(in the rows, 128 means zero)
Rotation paths and how fast each direction turns (degrees a step):
Each turn is a multiple of 5 degrees from 10 to 175, or 0.
Each row of a path follows its step; steps can be skipped.

step 2: [128 118 111 136 122 130 119 114 124 133 133 142 120 139 127 131 132 133
 128 120 131 136 128 131 116 129 127 122 138 120 132 136 140 120 127 129
 128 128 127 129 119 116 132 124 124 132 133 122 120 137 136 130 131 127
 139 134 127 127 128 125 127 130 121 120 123 124 126 136 130 119 134 123
 123 129 128 117 131]
step 4: [127 126 118 123 131 131 130 131 126 131 133 122 130 121 132 132 143 127
 122 133 128 126 130 120 124 115 131 126 117 132 123 125 119 126 117 119
 131 132 129 122 139 122 128 133 135 129 128 134 117 114 128 131 120 136
 128 126 115 121 138 134 121 127 118 121 121 124 118 123 138 129 119 123
 138 126 138 125 122]
step 5: [124 141 130 122 119 125 135 126 117 122 131 130 128 127 131 134 122 117
 139 131 125 123 120 117 124 123 132 130 121 123 136 122 123 129 130 130
 135 118 137 129 121 140 125 125 133 134 129 123 128 129 126 118 118 130
 115 140 127 119 120 125 137 138 124 134 132 136 128 128 128 130 142 134
 137 126 132 127 136]
step 10: [120 130 133 118 125 133 131 137 118 132 124 131 128 120 131 121 128 116
 126 121 122 126 134 124 128 119 128 130 113 140 119 128 134 125 135 138
 137 129 134 124 135 128 127 126 139 134 130 130 122 130 133 133 137 134
 128 137 122 118 138 122 129 120 135 144 128 128 122 124 138 123 127 132
 128 133 132 118 133]
step 11: [124 130 140 139 124 116 119 136 124 131 128 127 131 130 126 134 140 124
 133 137 124 126 119 118 134 137 142 122 129 124 140 123 126 133 121 127
 128 132 125 122 130 119 133 124 132 136 129 136 120 129 124 130 125 124
 118 121 136 121 127 114 140 135 122 124 128 137 122 133 132 137 130 131
 139 128 130 121 126]
step 15: [131 128 125 133 130 116 140 135 144 128 126 119 124 124 135 121 131 135
 117 129 130 131 121 135 125 119 132 135 118 123 122 135 124 134 133 126
 121 137 134 119 136 137 124 125 125 136 132 133 128 131 133 131 141 134
 129 136 124 133 125 114 125 117 119 124 132 133 121 119 130 128 127 126
 124 132 137 125 136]
step 16: [119 134 112 133 125 121 122 137 119 141 129 127 126 131 127 126 126 124
 121 130 127 133 136 117 121 135 145 119 117 135 131 130 132 128 127 122
 127 123 130 124 134 132 130 119 129 118 131 133 124 114 132 130 121 128
 126 128 133 117 134 133 138 124 131 137 136 117 126 124 128 122 137 131
 132 128 124 123 135]
step 22: [121 131 134 122 130 116 124 147 123 136 136 125 130 124 134 121 133 131
 126 119 124 135 125 120 123 132 132 122 133 138 125 129 129 135 112 139
 126 141 120 122 129 127 127 139 130 126 121 129 136 128 125 140 133 129
 129 119 132 123 132 129 131 116 127 131 132 119 126 136 126 129 131 128
 117 120 127 123 139]
step 25: [123 121 135 145 118 139 121 127 134 128 124 122 132 139 121 133 131 130
 119 128 125 118 128 132 118 120 124 122 128 130 136 119 133 132 126 135
 139 118 126 131 137 123 123 131 133 128 141 122 129 117 128 136 126 126
 128 129 122 137 118 133 128 123 128 129 119 128 128 121 117 142 128 127
 132 124 124 128 120]
step 26: [116 128 127 122 137 124 136 132 132 128 123 129 140 119 131 124 120 130
 127 131 138 121 132 133 134 129 122 127 126 138 122 129 142 131 129 114
 132 129 140 126 126 128 116 134 131 147 124 126 118 140 124 124 130 123
 128 138 130 135 124 126 135 127 136 137 135 135 124 126 127 132 127 123
 129 120 130 133 124]
[127 129 129 126 125 130 129 131 130 130 131 128 127 130 126 127 128 126
 128 130 126 127 127 129 125 126 128 130 127 127 127 129 129 128 129 127
 126 127 128 129 128 127 126 128 125 129 129 128 125 128 126 129 130 129
 126 126 126 129 127 130 127 132 128 127 130 127 128 125 128 128 127 130
 128 128 129 128 128]	70
[129 127 131 129 128 128 126 131 127 126 125 130 130 130 127 126 128 130
 129 125 129 125 129 128 126 126 126 127 128 127 129 127 130 128 129 130
 128 129 128 129 127 125 127 130 128 129 129 127 128 130 128 132 128 126
 127 128 127 126 128 126 128 128 129 129 130 127 129 128 130 127 126 124
 126 130 127 127 128]	95
[128 128 128 131 129 130 128 127 128 128 128 129 129 130 127 130 127 128
 126 128 127 129 130 126 127 127 128 129 127 127 128 130 127 129 127 127
 126 129 126 127 128 133 127 130 126 126 127 128 129 128 129 132 130 129
 125 129 130 130 129 129 129 126 129 129 131 130 129 127 126 126 130 127
 128 129 128 129 128]	45
[128 129 127 127 127 126 128 126 128 128 130 128 127 125 128 128 126 129
 130 127 131 126 129 126 130 128 128 126 128 126 129 128 129 130 128 128
 127 128 130 129 129 131 128 130 125 130 128 129 128 128 130 130 128 127
 130 127 127 127 128 130 129 129 129 124 129 126 125 126 128 131 129 127
 130 128 128 128 131]	100
[126 128 127 127 129 130 127 128 128 128 128 128 126 126 127 130 126 129
 127 127 128 128 129 131 127 128 128 129 126 126 131 132 130 127 130 129
 126 128 131 128 125 127 127 128 130 130 128 130 127 127 131 128 128 128
 127 131 127 129 130 128 130 129 126 131 128 130 126 129 129 127 129 127
 127 128 130 130 128]	135
[133 128 129 129 129 128 127 128 126 130 127 126 128 128 129 128 127 131
 129 128 127 129 127 129 127 129 130 127 126 127 129 126 129 128 129 125
 126 130 130 132 129 128 128 129 127 127 128 126 129 126 129 127 129 131
 126 128 127 126 127 130 127 129 126 131 127 126 129 127 127 128 127 127
 131 129 129 129 126]	90

step 2: [135 134 138 136 123 127 125 131 130 125 135 123 127 116 138 125 125 117
 131 130 137 126 138 127 137 139 126 124 127 119 143 126 129 128 125 115
 129 126 124 137 128 123 123 136 125 124 129 148 127 134 129 124 129 127
 131 126 132 125 112 121 129 128 131 128 135 119 129 137 132 119 134 119
 114 135 128 133 131]
step 6: [129 127 131 128 132 130 138 134 135 128 127 131 136 129 133 146 124 136
 132 120 134 131 119 131 127 130 124 121 131 120 130 146 139 130 129 126
 129 126 114 130 130 127 141 131 117 126 126 135 129 131 127 126 127 122
 129 122 126 131 122 134 132 136 129 127 133 130 114 129 131 144 124 123
 138 113 135 139 119]
step 10: [120 130 133 140 130 113 129 120 130 125 125 126 122 122 141 130 126 134
 120 125 138 131 125 123 138 129 123 119 117 129 132 133 132 131 124 122
 140 123 136 127 123 127 120 110 130 133 136 127 125 137 137 130 137 139
 124 118 129 135 123 133 124 127 118 134 137 130 128 133 128 128 127 127
 136 133 125 116 128]
step 15: [125 132 118 129 125 129 132 123 128 139 118 138 132 127 119 128 120 129
 117 123 133 123 132 120 127 136 129 130 133 133 136 133 122 133 125 115
 127 124 131 124 128 136 145 123 136 123 132 125 117 144 131 124 125 117
 120 125 126 119 122 126 126 118 129 122 121 131 118 125 119 128 121 137
 116 134 121 126 127]
step 16: [122 117 130 132 122 119 128 125 123 132 138 132 145 137 130 121 140 136
 135 125 115 121 131 133 131 139 143 129 126 137 134 137 125 118 118 129
 136 122 131 112 123 134 131 121 129 126 134 134 129 123 128 123 130 132
 136 134 131 133 128 127 130 124 119 125 131 132 131 133 132 135 130 137
 133 129 120 123 131]
step 17: [128 131 131 128 137 120 119 122 121 122 125 131 121 122 131 129 123 124
 132 128 124 124 127 129 134 129 129 121 117 137 128 119 132 131 125 134
 130 136 124 127 119 117 130 126 113 132 129 132 131 135 125 124 119 127
 130 113 138 133 135 124 131 135 121 110 129 122 135 135 143 142 124 126
 134 121 132 128 136]
step 18: [125 135 132 131 125 132 125 123 136 131 127 137 129 125 129 138 125 128
 127 120 129 127 132 125 123 126 116 120 121 125 126 132 142 119 124 118
 135 134 124 137 127 114 121 135 124 128 122 117 127 143 141 122 128 125
 138 138 127 124 135 133 112 129 138 134 128 129 136 124 126 135 120 123
 134 138 135 131 128]
step 19: [118 132 128 131 123 126 116 120 123 125 134 118 140 116 121 124 125 121
 132 136 135 134 127 128 120 131 131 130 125 129 130 137 141 122 133 121
 122 119 125 132 135 132 121 133 138 135 128 140 118 124 116 122 133 123
 134 130 120 130 119 140 126 125 133 124 120 130 126 126 115 124 135 123
 135 134 125 136 129]
step 23: [118 126 121 120 118 146 125 129 119 130 130 135 135 137 130 130 132 132
 124 115 130 131 122 119 132 133 127 126 122 142 133 135 134 129 131 138
 124 130 129 123 129 131 133 113 129 137 121 129 133 127 124 122 132 131
 124 125 125 115 138 135 133 133 126 118 126 125 122 123 131 142 120 126
 138 132 133 129 120]
step 26: [119 133 124 137 125 133 130 118 136 119 135 140 137 122 127 125 124 124
 131 123 132 133 124 126 121 132 127 118 114 137 125 114 128 130 134 131
 116 124 126 135 126 138 126 134 134 133 117 116 117 130 135 120 136 117
 122 135 135 135 126 121 130 120 124 132 136 125 130 127 131 123 128 121
 129 128 115 128 133]
[130 125 129 127 131 125 129 128 128 128 126 129 129 125 129 127 125 130
 129 126 128 127 127 128 127 127 126 129 129 130 129 130 130 125 128 126
 128 127 129 127 128 127 128 129 128 128 128 128 129 128 126 129 128 130
 127 129 129 128 124 125 126 128 127 127 130 129 125 128 126 130 129 128
 127 129 131 126 129]	10
[129 128 129 131 126 130 128 128 123 129 128 125 128 127 127 129 128 128
 127 127 130 128 127 129 127 126 128 127 129 128 128 126 129 128 128 127
 127 127 126 130 131 128 127 128 126 127 127 126 130 128 127 126 129 127
 131 131 129 130 129 127 127 129 128 129 127 128 125 128 127 128 129 126
 125 125 126 130 129]	60
[128 128 129 129 129 130 129 129 129 130 128 127 128 129 127 124 130 129
 128 129 130 127 126 128 129 129 129 130 130 127 131 126 129 124 125 130
 128 128 132 127 127 127 128 128 128 131 127 129 128 126 129 128 128 126
 127 128 127 129 130 128 129 129 126 126 126 129 129 129 125 130 128 126
 127 128 128 130 129]	95
[129 130 127 127 127 127 128 127 128 130 128 130 129 129 124 128 128 126
 129 127 128 125 128 130 128 128 129 129 127 129 128 125 127 126 128 125
 129 126 128 128 126 125 127 128 127 127 131 131 126 130 128 126 124 128
 131 131 127 129 126 128 130 129 130 126 129 127 128 128 128 129 127 129
 129 127 127 129 128]	25
